Some points:
array([ 0.30, -1.05,  0.51, -1.20,  0.88, -2.66, -0.39, -1.70, -0.41,  1.29, -0.45,  0.38, -0.17, -0.74, -0.74, -0.77, -0.96, -0.57,  2.29, -0.02, -0.90,  0.42,  1.27,  1.09])
array([ 0.76, -1.71,  1.13, -1.77,  0.10, -1.77, -0.23, -0.64,  0.76, -0.51, -0.43, -0.52,  0.43, -1.02,  1.37,  0.62, -0.59,  0.89,  0.64,  0.78,  0.07,  0.02,  0.11,  1.09])
array([ 0.82,  0.00,  1.46,  0.98,  0.91, -0.68, -1.30, -0.22, -0.55,  0.92,  0.47,  1.44, -0.23,  0.44, -0.16, -0.91, -1.18,  0.50,  0.75,  0.91,  0.19,  0.58,  2.52,  1.04])
array([ 1.79,  1.48, -1.21,  0.58,  1.97,  0.60,  0.82, -1.42,  1.30, -0.71, -0.10, -0.07,  0.31,  0.15,  0.89,  0.73,  0.79, -0.87,  0.31, -0.81, -1.45,  0.68, -0.09,  0.26])
array([-1.05,  0.92,  1.41,  0.12,  1.25,  0.33, -1.18,  0.77, -0.24,  1.64, -0.67, -1.58,  0.99, -0.93, -0.14,  2.10, -0.17, -0.45,  1.77,  1.29,  1.47, -3.18, -0.86,  0.44])
array([ 1.82,  0.71,  0.75,  1.93,  0.31, -0.69,  0.47, -0.15,  0.54,  1.39, -1.55,  1.40,  0.98, -0.80, -0.45, -0.19, -0.95,  0.03,  0.76, -1.72,  1.14,  0.60,  1.03, -1.45])
array([ 1.57,  0.97, -0.26, -0.77, -1.09,  0.20,  0.62,  0.26,  0.02,  0.49,  1.85, -0.95,  1.32,  1.12,  1.54, -1.09,  0.56,  0.44, -0.42, -0.84,  0.39,  0.33,  0.63,  0.74])
array([-1.32, -0.80, -0.48, -1.32, -0.08,  2.84,  0.86,  1.07,  0.30, -0.50, -0.69,  1.23,  0.28,  0.38,  0.21, -1.34,  0.94, -0.50,  0.53,  2.11,  0.90,  1.25, -0.41,  0.54])
array([ 1.17, -0.37, -0.11,  1.19,  0.11, -0.44,  1.16,  0.27,  0.16, -0.67, -0.88, -0.38, -1.02,  0.55,  1.81, -1.14, -0.83, -1.67, -0.38, -0.04,  0.10, -1.78, -0.74, -0.15])
array([ 1.00, -0.03, -1.40, -1.06,  0.11,  0.28,  0.22,  0.31,  1.25,  1.29,  2.69, -0.18,  0.03,  1.30, -0.19, -0.67, -0.62, -0.22,  0.60, -0.16, -0.01,  0.52, -0.62, -1.47])
array([-1.48, -0.09,  0.81,  0.61, -1.68,  0.53,  0.66, -3.02,  0.64,  1.95, -0.48, -0.33,  0.15, -0.61, -1.92, -0.28, -0.67, -1.03, -1.02,  0.00,  0.44, -0.02,  0.83,  0.66])
array([-0.92,  0.50,  0.54, -1.20,  0.48,  0.78, -0.31, -0.09, -0.63, -0.38,  0.06,  1.22,  0.24,  0.93,  0.20,  0.33,  0.51,  0.21, -1.89, -0.61,  1.27,  0.73, -1.64,  1.09])
array([-0.15, -1.31, -0.44, -3.17, -0.10,  0.03, -0.59, -0.23, -0.78,  0.11, -1.75, -0.86,  1.34,  0.47, -1.09,  1.56, -0.81, -1.45, -0.22, -1.05, -0.71,  0.55, -0.35,  0.13])
array([-0.87, -1.30,  1.18,  0.28, -0.14,  0.23, -0.15, -0.57, -0.79, -0.79, -0.36, -0.92,  0.76,  1.05,  0.72, -0.53,  0.46,  0.15, -0.22, -0.02, -1.68, -0.48, -0.24, -1.10])
array([ 1.04,  1.18,  1.22,  0.51, -0.54,  0.42, -0.20, -0.14, -1.82, -0.66,  1.94, -1.39, -0.66, -1.22, -0.18,  0.45, -0.21, -1.13,  1.25, -1.09,  0.27,  0.58, -0.08, -1.28])
array([-0.56, -1.48, -1.92,  2.51, -0.35,  0.53, -2.86, -1.90, -0.69, -0.07, -0.13, -0.38, -0.14, -1.30, -0.31, -1.15, -0.16,  0.97,  0.43, -0.93,  0.88,  0.60, -0.40,  2.20])
array([-1.93,  0.00, -1.14,  2.14, -0.62, -0.85, -0.22,  1.40,  0.15,  0.21,  0.78,  3.10,  0.40, -1.01,  0.00,  1.58, -0.39, -0.56, -0.12, -0.17, -0.46, -0.45,  0.89,  0.64])
array([-1.13, -0.20,  1.00,  1.32, -1.62,  0.82,  1.77, -1.05,  1.50,  0.01, -1.28, -1.32, -0.74,  1.38, -1.19,  1.18, -0.56,  0.01, -0.70, -0.18,  1.72,  1.59, -1.56,  2.09])
array([ 0.40,  1.40, -0.52, -0.10,  1.19,  0.78, -0.59, -0.40,  2.14, -0.11, -1.56, -0.42, -0.02,  0.23, -2.04,  1.28,  2.32,  1.15,  2.36,  0.09, -0.96, -1.91,  0.53,  0.73])
array([-0.31, -0.73, -0.77,  0.59, -1.24, -0.42,  0.06,  0.76,  0.38, -0.80, -0.05, -0.05, -2.10,  0.76,  0.95, -0.11,  0.68, -0.87, -0.57, -0.01, -0.05, -1.42,  0.80, -0.11])
array([-0.48,  0.93, -0.50,  0.72, -0.08, -0.27, -0.34, -0.11, -0.35, -1.31, -0.78, -0.96, -0.93,  1.26,  0.95, -1.62, -0.69, -1.24, -1.60,  0.37, -0.97, -1.13, -0.10, -0.97])
array([ 0.07, -1.05,  1.27, -1.27, -1.54,  0.35, -0.15, -0.83, -0.79, -0.83, -0.80, -0.92,  1.03,  0.26,  0.53,  0.41,  0.06,  0.53,  0.31, -0.07, -1.43, -0.12,  0.04, -0.71])
array([-0.20,  0.54, -0.03,  0.59,  0.39, -0.86,  0.74,  2.69, -1.42,  0.59, -1.00, -1.25, -0.77, -1.99, -0.29, -0.43,  1.70, -1.02, -0.45,  3.09,  0.46,  2.76, -0.25, -0.70])
array([ 0.72,  0.72, -0.93, -0.74, -1.01,  0.54,  0.38, -0.27, -1.08, -1.00, -0.79, -0.61, -1.77, -0.24, -0.17, -0.97, -1.05, -0.17, -0.24, -0.32,  0.80, -1.53,  1.72, -1.26])
array([ 1.62,  0.81, -0.24,  0.44,  2.13,  1.26,  0.75, -1.83, -0.71,  0.26,  1.17,  0.04, -0.30,  0.63,  0.46,  1.25,  0.43,  0.08, -1.20, -0.07, -2.05, -0.11,  0.06, -0.21])
array([-0.21,  1.61,  0.86, -0.13, -0.10, -0.26, -1.42, -0.74, -0.13,  0.43,  2.15, -1.21, -1.62, -0.72,  0.83,  0.16,  0.86, -2.28, -0.50, -0.32,  0.28,  0.64, -0.90, -1.48])
array([-0.22,  0.76,  0.49,  0.84, -0.25,  0.62, -0.49,  0.75, -1.25, -0.66,  1.51, -1.23,  0.33, -0.51,  1.72,  1.31,  0.50, -1.89,  1.42, -1.06,  0.20,  1.15,  0.75,  0.26])
array([-0.66,  1.76, -0.72, -0.70,  0.55, -0.41, -0.54,  0.80, -0.20,  0.68,  0.04, -1.04,  1.17,  0.50, -0.07, -1.23,  0.15,  1.56, -0.61, -0.05,  0.77, -1.51,  0.36,  0.52])
array([ 0.31, -1.66,  0.79,  0.78,  0.81, -0.42,  0.17,  0.19, -0.19,  0.69, -0.69, -0.35, -1.36,  0.89,  0.23, -0.13,  0.95,  0.20, -0.31, -1.08,  0.17, -0.69, -0.04, -1.79])
array([-0.69,  0.34,  0.18, -0.38, -0.31, -0.95,  0.05, -0.69,  0.00, -1.02, -0.34, -0.23, -1.62,  0.32,  0.78, -1.61,  0.26, -0.21, -0.09,  0.18, -1.00, -0.62, -1.15, -0.45])
array([-0.47, -0.12,  1.37, -1.03,  0.01,  2.00,  0.05,  0.05, -0.56, -0.10,  0.41,  1.37, -0.83,  1.23,  0.09, -0.63,  0.99,  0.58, -0.05, -0.83,  0.75,  0.93, -0.89,  0.45])
array([-0.33,  0.70,  1.20,  0.93,  0.47,  0.50, -1.37,  0.82,  1.69, -1.23,  0.29,  0.61, -0.81, -0.74, -0.07,  0.72, -2.89,  1.16, -1.21,  0.44,  0.45,  0.54,  0.21,  1.32])
array([ 0.67,  0.15,  0.07,  1.14,  0.39,  1.34,  0.89,  0.65,  1.40, -0.89, -0.51,  1.50,  1.00, -2.23,  0.26, -0.10, -0.18,  1.35, -0.03, -1.56,  3.05, -0.48, -0.34, -2.51])
array([-0.19,  1.08, -0.59,  0.27,  0.40,  0.14,  0.31,  0.64,  0.13,  0.37,  0.60, -0.63, -0.19,  1.44,  0.36, -1.23, -0.89,  0.69,  0.96,  1.16,  0.04, -1.73, -0.25, -0.04])
array([-0.90, -0.65, -0.50, -0.29, -1.87, -1.27, -0.09,  0.95,  0.30, -1.12, -0.37,  0.33, -1.07, -0.48,  0.70,  1.38,  0.83,  0.77,  0.24, -0.36, -0.40, -0.30,  0.60,  0.17])
array([ 0.85, -0.54, -1.43, -0.45, -0.22, -0.61,  1.76,  1.75, -0.07,  0.17,  0.95, -0.64,  2.17, -0.42, -0.53, -1.83,  0.78,  0.69, -0.35,  1.91,  0.21,  0.87, -0.74,  0.03])
array([-0.34, -0.35,  0.63, -0.23, -0.36,  0.22,  0.07, -1.43,  0.10,  1.49, -0.79,  0.92,  1.47,  0.29, -0.28, -1.18,  0.79, -1.18, -0.62,  1.93,  0.27,  0.77,  0.89, -0.13])
array([ 0.57,  0.94,  0.74, -1.08, -0.28, -0.02, -0.59,  2.05,  0.70,  2.67, -0.33, -0.03,  0.54,  0.53,  0.07, -0.02,  0.59,  2.53,  0.25, -0.27, -0.47, -1.27, -0.60,  0.55])
array([-0.84, -0.58, -1.03,  0.46, -0.17, -0.05,  0.16,  1.71, -0.91, -0.71, -0.88,  0.00, -0.72,  1.02,  1.00,  0.97, -0.64, -0.58, -0.39, -0.47, -0.76, -0.42,  1.25,  0.32])
array([-0.57,  0.28,  0.24,  1.07,  0.38, -1.14,  0.20, -0.42, -1.57, -1.82, -0.16, -0.89, -0.64,  1.21, -0.31, -1.65, -0.20, -0.09, -0.73, -0.08, -0.97, -0.93, -1.00, -0.63])
Along one direction, these points spread out more than along any other. How many in every 100 of the points above lie lower along it than each point below? Answers are rounded to whole numbers. More than half of the points above lie lower than the first one.
array([ 0.15,  0.02,  1.13, -0.71, -0.80, -0.04,  0.10, -1.22, -0.77,  1.36,  0.15,  1.98,  0.55, -0.62, -0.59, -0.91,  0.18, -1.48,  0.12, -0.87, -0.55, -0.47, -0.51,  1.41]) 65
array([ 0.82,  0.39, -1.39, -0.80, -0.32, -0.93, -0.22,  1.45,  0.46,  0.38,  1.74, -0.33,  1.25,  0.67, -0.76, -0.40,  0.69, -0.37, -0.70, -1.76, -0.05,  0.52, -0.84,  0.26]) 48
array([ 0.32, -1.16, -0.17, -0.83,  1.01, -0.46,  1.18,  0.20, -0.40,  0.35, -1.14,  0.48, -0.63, -1.57,  0.47, -0.05, -1.20,  0.10,  0.91, -1.19, -0.08, -0.71, -1.26, -0.87]) 50
array([-2.15, -0.64, -0.49,  1.42, -1.04,  1.59,  1.76,  0.43,  1.14,  1.99,  0.61, -2.20, -0.20, -1.05, -1.13, -0.34, -1.46,  1.11, -0.29, -1.15, -1.55,  1.23, -0.39,  0.50]) 65
array([ 0.97, -1.56,  0.82,  0.74,  1.05,  0.28, -1.43,  1.60,  0.39, -1.92,  1.72,  1.03, -0.01,  0.55, -2.02,  0.06, -0.59,  0.23, -0.33,  0.93,  1.66, -0.64,  0.24,  0.76]) 65
array([ 2.43, -0.28, -1.13,  0.11,  0.58,  0.65,  2.32,  0.27, -0.69, -0.24, -0.56, -0.08, -0.49, -1.37, -1.71,  0.59,  2.06,  0.72, -1.36,  2.65, -1.08,  0.41,  0.78,  0.37]) 53
array([-0.89, -0.12,  3.03, -1.36,  1.44, -1.60, -0.57,  0.80,  2.59, -1.36,  0.04,  0.52,  1.03, -0.53, -1.15, -0.40, -0.59, -0.74,  0.11, -0.14, -0.73, -0.12,  2.26, -0.19]) 78
array([-1.74, -1.93, -1.10, -0.90, -0.49, -1.68,  0.43, -0.04, -0.04, -0.44,  0.82,  0.28, -0.21, -0.38,  0.60,  3.16,  0.07,  1.31, -0.17,  0.53,  0.75, -0.38,  0.63, -0.02]) 65
array([-0.63, -0.96, -0.78, -1.38,  2.04, -0.89,  0.20, -0.93,  0.11,  0.54, -1.64, -0.85,  0.23, -0.09,  0.30,  0.85, -0.35,  1.36,  1.02, -1.26,  1.71,  1.37,  0.94, -1.95]) 70
array([ 0.05,  1.39,  0.67, -1.28, -1.10,  1.53, -0.15, -0.36, -0.41, -1.16, -0.02,  1.01, -0.19,  1.38, -0.41, -0.07, -0.99,  0.41,  0.47,  0.48,  0.11,  1.05, -1.95,  0.09]) 50
array([ 0.56,  1.10, -1.24, -0.36,  1.44,  0.73,  0.38, -1.57,  0.44, -0.89,  1.27,  0.43, -0.36, -1.40,  0.43,  1.09,  1.24,  0.48, -0.68, -0.57, -1.84,  0.07,  0.15,  0.50]) 48
array([-1.41,  1.39, -1.23,  0.90, -1.96, -1.27,  0.88, -0.51, -1.38, -0.18,  0.60,  2.75,  1.52,  1.47, -0.08,  1.48,  0.78, -0.16,  0.50,  0.69, -0.11,  0.65, -0.54, -0.78]) 50
array([ 1.89, -1.37, -1.76,  1.33, -1.03,  0.51, -4.06, -0.19,  0.22,  0.81, -0.67,  0.81,  0.27, -0.46,  0.53, -0.27, -0.35,  0.50, -0.54,  1.61, -0.22,  1.00, -0.74,  0.01]) 65
